One vector is turned by the same rotation once a step. Each row is the vector after some number of steps, and that number follows the row.
The counts run from 0 to 714.
[114 122 121 158 100 136 125 156 121  88  96 118 134 107 104 152 128 186
 112 143  97  92 120 128 108 122  77  79  97 128 126 106  94 111 130  83
 113 144 121 157 101 124 108  97 149 129 139 106 142 135 137 125 124 190
 183 155 109 121 169 169 121 118 140  86 104]
326
[121  85 129 110  85 133 134 117 119  78  94 108 154 124 122 154 122 176
 117 123 150  93 140 133 120 135  92  79 118 129 134 125  59 130  99 135
 120 108 122 170 142 168  76  96 143 134 136 102 157 142 150 127 146 173
 141 156  82 138 151 179 120 156 144 116 145]
182
[131  84 117 141 101 160 130 144 122 112 117 125 163 124 106 159 134 184
 136 124 118  70 128 146 117 138  93 104 115 114 168  95  89 109 110  91
  93 114 118 159 114 129 118  81 117 126 134 108 139 150 132 117 130 183
 145 113  73 145 166 178  94 128 171  86 149]
529
[146 118 139 171  97 142 117 123  84 120  72 124 139 111 117 129  81 186
 116 144 112  79 138 131 112 103 107  86  87 124 133 117 123 111 134 127
 119 123 125 129  90  90 108  80 162 139 133  79 160 128 149 131 113 169
 147 162 109 139 152 181 131 120 155 102  96]
221
[116 111 129 160 105 127 135 146 120  93  74 130 138 113 108 152 112 177
  92 145 115  88 133 154  86 131 116  86  80 114 137 108  74 141 120 109
 150 132 101 189 113 105  98 109 131 128 136  94 153 131 157 131 119 201
 168 152 104 121 137 170 126 131 153 108 110]
418
[139  94 150 168  82 142 102 108 132 117  94  98 142 115  97 138  75 152
  79 147 107 111 149 154 102 129 144  92 112 131 136 138  79 121 110 150
 132 114 111 167  97 118  97 103 135 147 132  90 152 145 161 101 119 160
 133 149  79 154 146 176 118 125 153 106 120]
298
[146  85 131 141  69 145 127 122 156 115 105 102 129 132 119 154 101 160
  95 153 116  93 144 129 118 183 122 105 159 127 141  93  88 118 127 150
 139 120 130 185 128 128  82  96 129 141 159 109 147 143 129 114 139 189
 141 151  75 136 155 177 135 118 160 119 148]
353
[136 100 122 157  79 140 130 150 103 114  84 121 161 128 123 165 109 191
 149 119 109  66 129 149 117 112 114 105  90 118 152 133 115 110 115 107
  71 102  98 145 103 133 125  92 132 145 157  98 140 153 137 124 114 152
 150 150  96 138 158 171  95 122 166  76 144]
144
[135 109 158 178  81 165 114 117 123 120 119 113 137 121 117 143  80 174
  97 146 123  84 122 141  74 147 113  89 116 112 115  96 108 117 105 138
 127 134 143 191  87 126  95 108 126 150 139 114 146 149 125  94 117 155
 155 126  73 163 163 171 108 119 151  88 118]
5
[121 127 146 137  85 172 121 117 123 102  97  99 141 117 117 128 107 196
  70 133 122  76 130 123  78 134  92 118 129 134 117  98  99 103 110 117
 108 111 168 176  90 133  90  93 146 142 160 126 144 141 124 104 136 156
 135 137  86 157 165 175 113 143 139  91 110]
165
[148 109 110 132  75 140 143 122 114 112 105 114 126  98 121 136  95 155
 109 124 150 107 145 126 120 171  77  99 166 128 135  90 109 137 101 140
  96  97 140 148 107 119  74  87 128 127 160 104 132 165 133 109 129 200
 136 124  52 149 168 154 133 141 192 122 139]
580
[140  89 140 143  84 135 136  94 124 105 100 136 130 112 135 139  68 154
 106 129 135  88 132 144  95 172 107  92 139 125 107  96  73 138  89 146
 121 110 113 154 120 156  89  99 111 144 141  96 143 160 147 127 129 191
 146 147  66 141 132 158 130 172 155 107 159]
677
[127  88 109 125  90 132 129 148 155  73 120 104 149 111  92 163 137 178
 105 143 107  90 126 153 134 128  87 119 144 103 148 128  92 106 114 107
  98 110 134 159 120 146  91  69 143 126 148 123 140 154 143 118 121 179
 150 148  88 134 173 166 136 115 176 103 119]
302
[121  82 104 138  86 123 140 156 138  75  87 125 147 118 106 144 125 187
 113 149  91  84 129 127 109 144 111 104  94 120 131 121  72 112 109 106
 110  96 110 172 131 149 102  96 143 139 151 120 156 136 151 129 110 165
 163 178  95 116 129 171 124 130 143 104 135]
614
[128  99 144 160  81 151 132 126 131 116  92 117 126 129 124 126  87 179
 100 160  90  76 136 117  96 126 142  94  89 139 119 121  85 104 103 124
 135  95 100 176  93 149 114 104 147 149 130  98 157 153 139 106 123 172
 150 171  78 129 134 166 110 145 134  90 142]
78
[154  69 110 158  90 148 133 120 125  95 118 147 142 102 114 140  82 151
 125 135 129  83 147 146 119 174 107 103 143 129 134 107  91 124  94 128
 110  99 115 164 123 138  98 103 107 143 145 101 139 162 139 120 117 200
 145 135  57 145 126 167 115 144 172 103 161]
420
[158  92 116 171  93 151 124 117 107  72 100 126 139  93 116 129  54 157
 141 139 126 108 146 126 119 158  99  84 140 146 111 133 118 109 109 134
  97 115 130 132  98 128  99 103 148 144 157  91 148 151 136 130 116 168
 148 160  72 152 136 169 137 151 155 102 130]
177
[119  89 150 114  83 135 141 107 119  87  74 102 142 119 128 150 100 187
  90 133 136  91 145 120 112 117  87  81 111 131 118 123  75 133 115 147
 126 125 135 158 131 150  69  90 159 149 141  99 165 132 154 136 133 179
 149 170 111 144 142 179 139 157 130 116 125]
568
[141  78 116 161  92 145 116 130 123  67  91 119 159 126 123 154  98 173
 151 129 108  91 142 133 128 137 115  87 106 146 122 145  96 108 117 117
  78 109  93 160 116 153 123 113 140 160 155  93 147 152 136 128 124 158
 149 173  82 140 143 181 110 136 155  86 152]
682
[114 130 113 142  83 110 129 139 102 118  67 134 144 116 108 162 131 181
 112 124 126  95 117 156  98 114 103  84  86 114 158 122  64 136 102 124
 102  98 100 145 117 124 105  82 127 116 118  82 153 138 172 117 113 166
 155 153  94 125 152 164 119 131 187 104 120]
644
[151  95 129 129  65 142 111  98 137  98 109 106 153 127 125 160  80 149
 107 116 136  95 123 158 115 151 116  99 167 136 127 126  94 121 112 153
  92 112 118 148 116 140  95  88 128 152 157  83 132 175 137 112 129 159
 126 138  53 151 162 154 127 137 187  93 145]
255
[131  95 110 153 100 136 125 150 132  85  86 119 155 117 100 145 120 192
 101 145 111  86 150 155 111 116 120  96  86 108 154 128  92 122 132 123
 133 118 114 180 118  97  92 101 157 125 144 100 175 119 159 119 111 175
 151 172 112 130 155 174 136 102 166 120  91]
546
[141  82 122 151  77 143 134 109 138 107 107 136 139 100 100 140  98 153
  93 136 112  82 128 142  99 184 105 111 150 109 127 104  70 114  96 132
 108  98 147 150 116 154  92 101 102 135 138 112 130 156 141 119 122 169
 134 141  69 160 133 177 115 148 146  99 165]
292
[135 114 139 117  90 127 134 106 141  93  81 121 130  97 126 132  77 179
  72 139 110  76 128 132  91 146 100 130 152 113 100  95  96 122 103 139
 123 117 143 140 115 134  88  81 143 132 180 116 135 154 147 148 119 191
 136 169  83 127 127 145 155 150 155 104 130]
398
[128 120 149 174  84 139  99 130 155 101 106 125 128 130 115 150  80 176
 100 153 111  79 108 153  76 165 121  94 129 119 104 102  85 121 131 114
 142 152 133 182 104 131 119 106 127 145 153  96 136 145 125 115 115 170
 167 156  92 136 166 163 139 118 165  67 126]
156
[136  99 119 178  95 151 131 130 105  88 110 136 139 109 121 140  86 168
 151 134 132 100 132 134  96 153  94  59  95 144 117 123  86 124 101 100
  94 116 104 161  97 147 114 118 123 136 116  88 148 152 142 112 121 169
 161 132  75 150 151 171 109 155 156  91 140]
713
[132 106 130 137  59 129 118 117 140  96 117 113 150 119 108 167 120 193
 127 122 126  85 102 143 114 138  97  89 148 107 131 126  74 108 106 123
  90 123 145 139 116 173 109  79 124 137 126 102 140 159 148 116 122 132
 136 142  75 153 178 182 118 140 164  77 151]
627
[133  63 122 151  79 143 151 126 124 112  97 115 140 116  99 132 111 175
 101 158  88  83 152 113 121 130 118  94 105 126 149 112  88 104 110 140
 125  89 113 164 118 138  84  90 135 143 137 108 165 137 148 110 124 182
 155 163  96 135 130 201  97 126 119 119 144]
463
[144  82 136 146  61 133 126 101 139 118 106  94 149 129 120 175  95 146
 109 125 121  99 141 154 125 148 111 113 159 118 141 122 100 121 117 157
  86 104 126 151 136 140  86  82 128 163 166 103 137 167 129 106 117 179
 140 148  71 150 155 175 117 114 163 101 150]
127
[152 108 113 116  76 133 144 117 118 100  93 112 146  90 114 149 112 185
 102 124 123  90 128 132 127 137  73 124 161 119 139 108 108 122 103 143
  74 104 154 115 121 127  76  62 142 132 163 123 144 151 144 126 120 190
 141 147  81 146 148 166 134 122 172 113 121]
581
[137 124 142 164  77 163 118 124 108 107 123 115 121 117 128 133  92 189
 120 130 143  89 123 123  80 157  91  86 130 129 115  84 112 127 102 127
 107 121 152 191  92 126 102 109 140 139 153 110 148 145 126 104 132 156
 141 121  64 159 178 165 114 127 178  91 109]
671
[126 133 123 181  84 148 117 142 123  92  59 130 135 112 101 137  92 166
  86 147  89  98 132 133  79 151 110  96 104 136 119 111  89 114 134 110
 111 125 123 171  93  99 107 127 140 132 149 105 137 126 150 118 120 179
 165 167 102 134 136 187 142 134 157 104 109]
124
[127 109 122 141  75 139 125 124 100  97  83 125 166 134 121 155 110 191
 132 113 129  74 117 136  98 118 116  85  99 122 136 133  75 110  98 120
  83  88 120 147 105 155 116  98 141 138 136 102 143 147 156 125 127 125
 139 153  85 144 154 174  98 153 161  86 143]
273
[144  92 112 183  91 151 139 145  93  95 105 134 131 107 123 133  86 178
 159 134 130  94 149 123 107 148  96  70  93 142 116 120 111 117  99 116
  95  96 104 163  88 140 112 118 142 139 133  98 163 156 138 116 114 165
 167 141  74 150 137 165 102 139 165 103 133]
176
[151 119 110 158  95 157 146 131 106 108  85 137 120 102 117  99  78 171
 114 146 119  85 146 112  93 167 104 102 111 153 105  90 111 105  99 113
 110  98 130 168  80 115 105 106 146 131 150 111 145 144 131 119 128 185
 154 151  73 136 133 167 131 156 157 115 129]
336
[124  71 126 133  94 128 129 123 130  98  99 118 167 115 106 161 118 184
 113 136 105  67 127 162 122 103 115  99 102 103 147 140  64 126 103 120
 113 108 109 130 127 145 103  75 126 142 129  92 148 147 166 132 111 166
 142 155  98 142 137 169 109 125 145  89 142]
205
[124 130 129 118  88 121 130 116 123  93  75 124 156 101 116 156 100 179
  97 103 141  96 114 168  84 136  98 114 138 104 114 104  91 155  95 140
 103 116 129 144 116 108 102  93 130 140 166 101 127 149 153 131 112 169
 135 139  80 133 153 141 150 136 204  97 108]
686
